Rotation paths and how fast each direction turns (degrees per step)
Each turn is a multiple of 5 degrees from 10 to 175, or 0.
Each row of a path follows its step; steps can be skipped.

step 0: [ 32  -2   3  16 -23  15   2 -29 -14 -24  10  35 -24   1   4 -12 -18   3
   1  -2  22  -2   5  -8   7  -8   1  10 -14   8   1  29  23  -8 -12  -1
  20  22 -19 -16   6  -3 -11  -2 -35   5   6]
step 1: [ -4  14   9  11  -8  -2  18  -5  -3 -16 -23  17 -21   2  -5 -23 -30   7
   6 -31   8  17 -25 -14  -7  -3   2  26 -33   9  11  19  13   5  18  -2
  10 -24 -10   9   9  12 -24   1  22  -2  27]
step 2: [ 14 -32 -14  22 -11 -11  21 -37 -15 -13  13  15  -2  12 -10  -2  -9  -1
   8 -10  14  12 -19   0  14 -11  10  31  -9  -1  -6  13  13 -17   3 -27
   6  27 -24  -2  22  10   6  28  -7  12  -1]
step 3: [  8  21   8   8   4 -14   7 -16  -4 -26  -6  10 -16  11  21  14 -10 -10
 -13 -28  -8   7 -22   5  17  -3 -11  17 -25  22  21  25   9 -24  20 -16
   4 -12   7  29  25  14 -27 -20  -8  16   7]
step 4: [  2 -12   5  20 -20  17  13 -21  -6 -15  20  11 -25 -23   9 -17  -5   8
  13 -13  -7   8 -39   7   6 -22  13  -6   5  -3 -15  31  12 -12  10 -18
   2  -7 -22  26  19  -6  18  23 -18  19   3]
step 5: [-14   0  -5  19  -3 -18  -7  -2  13 -23   2   0 -10  18   0  12  -9   6
 -11 -39  -6  13  -7  17  26   5 -27   5  -1  11  14  29  19 -12  28 -18
  -4 -17 -32  23  -5  18   5   8  28  12   2]
step 6: [ 18 -29  22  28   3   3 -17 -17 -11 -10  16   3   1   5  14   0 -20  15
  15  10 -12 -13 -18  27  -3  -8 -20   1   0  -5  -1  38  33 -25   4   4
   2  10  -8  23   2  10   6  10 -26  27  -5]
step 7: [ 11   6  -2  21  -3  11  -8  -2  18 -23   3  15 -26  -4   5  -4 -24  12
   5 -27   7   9  -2   4  13  14 -15 -26  12  19   7  30  27   1  23  -3
   2 -21 -27  14 -24   9 -40 -18  -7   9   9]
step 8: [ 11 -17  14  14 -22   6 -17  -3  -2   2  16  13   4   1  -4 -27 -37  22
  17 -17  14   1  -9   7   3  -7   3  23  -4  -2  -8  44  34  -8 -10  19
   6  -3 -16 -11  -8  12   9  24  13  24   1]
step 9: [ 21 -16  -8  27   2   1  -1 -28  -9 -28  -3  15 -18  32  -2   1 -29  16
 -17 -14  16   4  13   1   6  11 -20  14 -20  -3  14  27  10  -2  12   0
  12   4 -21  -1 -18  13 -28 -18  -5 -16  12]
Directions:
[ -6  -7   3   0   2  -3  -4  -1  -3  -1  -4   1   0   1   3   1  -9  -2
  -3   5  -3   3  -7   8  -3   6   2   9   2   0  10  -6   0   6  -9  -6
   1   0 -10   4  -5   1   3   3   3 -11  -4] | 100
[ -9 -10   0  -1   1   2  -3   1   0   6   5  -7   5  10  -8   3  -6   3
   0 -10   0  -8   4  -4   4  -2  -3   3  -5  -1  -4   1  -3  -3   3  -4
  -3  -2  -3  -6   6  -2  -1  11   5  -6  -2] | 110
[ 4 -7  5 -1  4 -1 -4  0  5 -6 10 -1  0  3  4 -4  1  0  5  3  3 10  2 -5
 -4 -5 -5  5  5 12 -4 -2 -3  3 -1 -3  9 -1  2 -5  1 -5 10  6 -9  2 -2] | 175
